In the data rows, zero lies at 7.5, halfway between 7 and 8.
Here are some points, one per row:
Array([11,  4,  4, 12, 10,  6,  9,  7,  2,  8,  7,  8,  6, 10,  8, 13,  2,  7, 12,  1, 11,  8,  7,
        9, 11,  4, 13,  5,  6,  2,  4,  2,  4,  7, 11,  9,  8, 13,  7, 10, 13])
Array([ 8, 10,  2, 12,  7, 11,  4,  7,  3,  8,  5,  5,  3,  7,  3,  2,  5, 11, 12,  2, 13, 10, 10,
        6, 10,  6,  5,  7,  7,  8, 13,  9, 11,  5,  9,  9,  7,  9,  8, 11,  6])
Array([ 5, 12,  6,  9,  7, 10, 11, 12,  8,  8,  5,  8,  7,  7,  3,  9,  5,  1,  1,  7,  6,  5,  8,
        4,  8, 15, 11, 11,  9,  9,  9,  8,  3,  7,  3,  4,  9, 10,  8, 10,  6])
Array([ 8,  2,  8,  9,  6,  7,  3,  8,  1,  9,  3, 12,  9, 10,  6,  9, 11,  6, 11, 12,  5,  6, 10,
        3,  7,  5,  7,  4,  4,  3,  6, 13,  8,  5, 12, 14,  9,  9,  3,  2, 11])
Array([ 2, 13, 10, 12,  6, 12,  7, 12, 11,  4,  9,  7,  2,  0,  3,  6,  7, 10,  7, 10,  7, 14, 12,
       11, 13,  8,  9,  7,  6, 11,  6,  3,  8, 12,  0, 11,  6,  5,  7,  9, 13])
Array([ 6,  2, 11,  9,  5,  9,  3,  9, 10, 15,  8, 11,  8,  0,  8,  6, 14,  0, 15,  2,  9,  8,  0,
        5,  8, 10, 12,  7, 12, 11,  7,  8,  6, 15,  9,  7,  6,  7,  0, 15,  1])
Array([ 8,  6, 12,  3,  9,  5,  7,  7, 10,  8, 10, 13,  3,  9,  9,  2,  9, 11,  6,  8,  2,  7,  9,
       12,  6, 11,  7, 12, 13,  8,  6, 10,  2,  2,  8,  5, 10,  6,  6,  8, 13])
Array([14, 11, 10,  9,  9,  9,  9,  2,  9,  8,  6,  4,  4, 11, 11,  7,  9,  4,  7, 11, 10,  3,  9,
       11,  5,  3, 12,  8,  6,  6,  9, 12,  8, 13,  7, 11,  8, 14,  9,  7,  9])
Array([ 6, 13, 11,  2,  5, 11,  7, 10,  8,  4, 11,  3,  2,  7,  3,  4,  5,  6,  6,  8, 10,  7,  7,
        1,  3,  7,  8,  4,  3, 13, 14,  3,  4,  7,  3,  2,  5,  4,  9, 14, 11])
Array([ 8,  7,  1,  4,  4,  8,  9, 10, 10, 12, 12, 11,  2,  6,  9, 11, 11,  3, 11, 10,  6, 15,  6,
       13,  2, 12,  5,  5,  7,  5,  7, 10, 11, 10, 10,  1,  6,  5,  8,  6,  1])
Array([ 8,  1,  4,  9, 13, 12, 11, 12, 12,  2,  8,  6,  8, 13,  9,  5,  4, 11,  6,  7,  8,  4, 12,
        3,  7,  5, 15, 15,  2,  8,  5, 11,  4,  6,  6,  2,  1,  6, 14,  9,  6])
Array([10,  8,  9,  3,  5,  5,  5,  0, 12, 10,  6, 12, 14,  6,  8,  8,  6,  7, 13, 10,  8,  5, 11,
        5, 12,  6,  6, 10,  9,  2,  7,  3, 13,  6,  8,  6,  6, 14,  6,  7, 13])
Array([ 6,  7,  3,  3,  5,  8,  9,  5,  8, 10, 12,  2,  7,  9, 10,  9, 10,  9,  6,  1,  8,  8,  7,
        3, 15,  2,  9,  3,  6,  5,  8,  9,  5, 10,  9, 15,  8, 13,  9,  9,  5])
Array([13, 10, 13,  9,  7,  5,  7,  9,  8,  9,  2, 10, 10,  6, 11,  7, 13, 11, 11, 10,  4,  3,  9,
        7, 13,  6,  4,  3,  0,  4,  3,  2,  8,  3, 10,  9,  9,  8, 10,  7,  4])
Array([ 6,  7,  2,  3,  6,  6,  8,  2, 11,  7,  8,  8,  7,  4,  8,  7,  3,  4,  7,  6,  7,  5,  4,
       10,  5,  6,  4,  9,  3,  8,  2, 12,  8,  2,  8,  9, 11,  8,  5,  8,  9])
Array([ 3, 11,  7,  9,  3,  6,  4,  6, 10,  9,  9,  8,  2,  0,  9,  6,  6, 12,  7, 11,  5, 10,  1,
       11,  4, 12, 10, 12, 10,  5,  9, 10, 11,  3,  9,  6, 12,  6, 11,  4,  6])
Array([11, 12,  7, 12,  8,  5,  0,  9,  1,  8,  9, 11,  8,  7,  7,  7, 11,  5,  0,  0,  7,  9,  7,
        8,  4, 12,  6,  7, 11,  7,  8,  8, 11,  5,  7,  8,  8,  2,  7,  5, 10])
Array([ 7,  8,  7, 13,  3,  3, 10,  7,  8,  9,  4,  2, 11,  6,  6,  7,  8,  7,  8, 10,  5, 13, 10,
        8,  1,  9, 10,  5,  8, 12, 11,  8,  5,  7,  6,  7,  9,  7, 10, 10,  9])
Array([ 5,  8, 12,  3, 12, 10,  8,  9,  2, 10,  3,  6, 10,  6,  4, 12,  7,  5,  3, 11, 11,  9,  7,
        6, 10,  9,  6,  3,  1,  5,  8,  4,  9, 10,  7,  8,  5, 14,  9, 15,  5])
Array([10, 14,  7,  3,  9,  6,  6, 15, 10,  8,  3,  7,  6,  7,  5, 10,  7,  6,  8, 10,  2, 10,  6,
       11,  5,  3,  4, 11, 10,  8,  8, 10,  6,  5, 11,  6,  5,  7,  7,  4, 12])
Array([ 5,  6, 12,  4,  8,  2,  4, 11, 12,  8,  4,  4, 11,  6,  7,  5,  7,  7,  7,  1, 11,  4,  7,
       11,  8,  8,  6,  6, 10,  8,  8, 12,  3,  9,  6,  7,  4, 10, 10,  2,  6])
Array([11,  5,  9,  9,  8,  7, 11,  4, 11,  6,  5,  8,  5,  7,  9,  5, 10,  6,  8,  2,  7, 10,  3,
        5, 11,  8,  3,  9,  9,  6, 13, 12, 10,  4,  7,  4, 11,  4,  5,  7, 13])
Array([ 8, 11,  8, 13,  7,  5,  5,  9,  8, 10,  8,  9, 10,  9, 13, 11, 10,  8, 10, 11,  8,  3, 10,
        5,  9,  6,  3,  6, 11,  1,  6, 12,  7, 10,  9,  9,  9,  6,  9, 12,  5])
Array([ 8,  6,  2,  3,  9,  7,  6,  8, 12,  5,  5,  5, 12, 12, 11,  8, 10,  9,  6,  7,  5,  6,  7,
       10, 10,  6, 10,  5,  6,  6,  8,  8, 10,  6, 12, 11, 10,  8,  4,  8,  9])
Array([ 7,  7, 12,  9,  9,  7,  5,  8,  7,  6,  6,  5,  1,  9,  8,  8, 11,  7,  6,  1,  5,  7,  6,
        7,  7, 11,  3,  8, 10,  7,  4,  2, 14,  7,  7,  6, 15,  9,  4,  2,  9])
Array([ 8, 11,  3, 11, 13, 13, 13,  7,  8,  6,  7, 10, 12, 11,  1,  8, 13, 15,  4,  6, 10,  6,  9,
        3,  8,  5, 11,  5,  2, 11,  1,  9,  4, 11,  7,  2,  8,  7, 12,  7, 11])
Array([12, 10,  4,  9, 13,  5,  9,  5,  1,  4, 15,  6, 11,  7, 12,  2,  4,  7, 13,  8,  4,  6,  7,
        7,  8,  9,  4,  8,  8,  7,  3, 11,  7,  6, 11,  9,  5, 10,  7,  7,  7])
Array([10,  5, 12, 13,  9,  9, 10,  7, 12,  4, 14,  8, 10,  7,  9, 15,  1,  9,  4, 10,  7, 11,  8,
        5,  8,  7,  9,  3,  8,  9, 10, 11,  3,  9,  7,  4, 11,  4,  3,  6,  3])
Array([10,  5,  2, 10,  5,  4,  5,  7, 11,  9, 12,  6,  9,  9,  7,  4, 10, 11,  7, 13, 14,  8,  4,
        7,  8, 10,  4, 10,  6,  9,  7,  2,  8,  7,  8, 11,  8,  8,  4,  9,  9])
Array([ 0,  4, 12,  5,  7, 11,  5,  3,  3,  7, 13,  2, 10,  6,  6, 15,  9, 10,  9,  7,  7,  3,  8,
       14,  5,  9,  8,  8, 10, 11, 15,  8,  7,  4,  5,  7,  0,  9, 13, 11,  7])
Array([ 7,  2,  8,  8,  8,  8,  5,  2,  8,  6,  3,  8,  7,  9,  7,  7,  8,  1,  7, 11,  6,  7,  7,
        9, 12,  8,  7,  4,  7, 12,  5,  3,  8, 13, 11,  9, 11,  3, 13,  9,  8])
Array([ 9,  0,  8,  5,  2,  5, 12,  6,  8,  6,  9, 11,  5, 10, 11,  8,  2, 12,  0,  7,  1, 10,  3,
        5,  3,  4,  2,  5, 13,  6,  4,  2, 12,  7,  7, 12,  4,  5,  7,  8,  3])
Array([11,  6,  7,  3,  3,  8,  7, 11,  0,  6,  6, 11,  8,  9, 14,  7,  0, 10,  7, 10,  7,  6,  8,
       14,  5,  9,  6,  9,  9, 13,  8,  8,  9,  9,  3,  7, 10,  4,  5,  3,  3])
Array([ 7, 12,  9,  3,  3, 11, 15,  4,  3,  8,  3,  7,  9, 12,  8, 12,  8,  8,  7, 10, 15,  8, 10,
        6,  8,  9, 12,  4, 10,  9,  5,  9,  6,  6,  2, 11,  3,  7,  6,  8,  4])
Array([ 3,  7,  3, 12, 14, 10, 11,  1,  3,  5,  3,  3, 10,  6,  4,  7, 11,  5,  8, 11, 10,  1,  9,
        8,  4,  2,  8, 12,  9,  5,  9,  2,  3,  8,  3,  4,  3,  6,  8,  2,  3])
Array([ 5,  7,  9,  3, 11,  7,  9, 11,  8,  7, 10, 12, 11,  8,  9,  6,  9,  8,  9,  6, 10,  9, 14,
        2,  3,  9, 10, 10,  8,  9, 11,  2,  7,  9,  9, 11,  8,  9, 10,  5,  5])
Array([ 3, 10, 13, 12,  5,  5,  7, 12,  7,  7, 10,  8,  7, 13,  4,  0,  2,  7,  8, 10,  5, 12,  4,
       11,  7,  6,  9, 14,  7,  8,  7, 10, 12,  8, 10,  7, 11,  4,  6,  4,  7])
These points spread out most along one direction. Take the direction at right angles to it along which they spread out most. Go by this last direction. How far along it is each point below, from 0 to 99? 50 is the average, and the first point above lies past it. One standard deviation of the points above along it is 16.
Array([ 9,  0,  8,  5,  2,  5, 12,  6,  8,  6,  9, 11,  5, 10, 11,  8,  2, 12,  0,  7,  1, 10,  3,
        5,  3,  4,  2,  5, 13,  6,  4,  2, 12,  7,  7, 12,  4,  5,  7,  8,  3]) 54
Array([ 7, 12,  9,  3,  3, 11, 15,  4,  3,  8,  3,  7,  9, 12,  8, 12,  8,  8,  7, 10, 15,  8, 10,
        6,  8,  9, 12,  4, 10,  9,  5,  9,  6,  6,  2, 11,  3,  7,  6,  8,  4]) 48
Array([ 6,  2, 11,  9,  5,  9,  3,  9, 10, 15,  8, 11,  8,  0,  8,  6, 14,  0, 15,  2,  9,  8,  0,
        5,  8, 10, 12,  7, 12, 11,  7,  8,  6, 15,  9,  7,  6,  7,  0, 15,  1]) 50
Array([ 7,  7, 12,  9,  9,  7,  5,  8,  7,  6,  6,  5,  1,  9,  8,  8, 11,  7,  6,  1,  5,  7,  6,
        7,  7, 11,  3,  8, 10,  7,  4,  2, 14,  7,  7,  6, 15,  9,  4,  2,  9]) 53
Array([10,  5, 12, 13,  9,  9, 10,  7, 12,  4, 14,  8, 10,  7,  9, 15,  1,  9,  4, 10,  7, 11,  8,
        5,  8,  7,  9,  3,  8,  9, 10, 11,  3,  9,  7,  4, 11,  4,  3,  6,  3]) 39
Array([ 3, 11,  7,  9,  3,  6,  4,  6, 10,  9,  9,  8,  2,  0,  9,  6,  6, 12,  7, 11,  5, 10,  1,
       11,  4, 12, 10, 12, 10,  5,  9, 10, 11,  3,  9,  6, 12,  6, 11,  4,  6]) 33
Array([11,  4,  4, 12, 10,  6,  9,  7,  2,  8,  7,  8,  6, 10,  8, 13,  2,  7, 12,  1, 11,  8,  7,
        9, 11,  4, 13,  5,  6,  2,  4,  2,  4,  7, 11,  9,  8, 13,  7, 10, 13]) 75
Array([ 8,  1,  4,  9, 13, 12, 11, 12, 12,  2,  8,  6,  8, 13,  9,  5,  4, 11,  6,  7,  8,  4, 12,
        3,  7,  5, 15, 15,  2,  8,  5, 11,  4,  6,  6,  2,  1,  6, 14,  9,  6]) 38
Array([ 5, 12,  6,  9,  7, 10, 11, 12,  8,  8,  5,  8,  7,  7,  3,  9,  5,  1,  1,  7,  6,  5,  8,
        4,  8, 15, 11, 11,  9,  9,  9,  8,  3,  7,  3,  4,  9, 10,  8, 10,  6]) 25
Array([ 7,  8,  7, 13,  3,  3, 10,  7,  8,  9,  4,  2, 11,  6,  6,  7,  8,  7,  8, 10,  5, 13, 10,
        8,  1,  9, 10,  5,  8, 12, 11,  8,  5,  7,  6,  7,  9,  7, 10, 10,  9]) 35
Array([ 8, 11,  3, 11, 13, 13, 13,  7,  8,  6,  7, 10, 12, 11,  1,  8, 13, 15,  4,  6, 10,  6,  9,
        3,  8,  5, 11,  5,  2, 11,  1,  9,  4, 11,  7,  2,  8,  7, 12,  7, 11]) 47
Array([ 6, 13, 11,  2,  5, 11,  7, 10,  8,  4, 11,  3,  2,  7,  3,  4,  5,  6,  6,  8, 10,  7,  7,
        1,  3,  7,  8,  4,  3, 13, 14,  3,  4,  7,  3,  2,  5,  4,  9, 14, 11]) 13
Array([ 8,  2,  8,  9,  6,  7,  3,  8,  1,  9,  3, 12,  9, 10,  6,  9, 11,  6, 11, 12,  5,  6, 10,
        3,  7,  5,  7,  4,  4,  3,  6, 13,  8,  5, 12, 14,  9,  9,  3,  2, 11]) 81
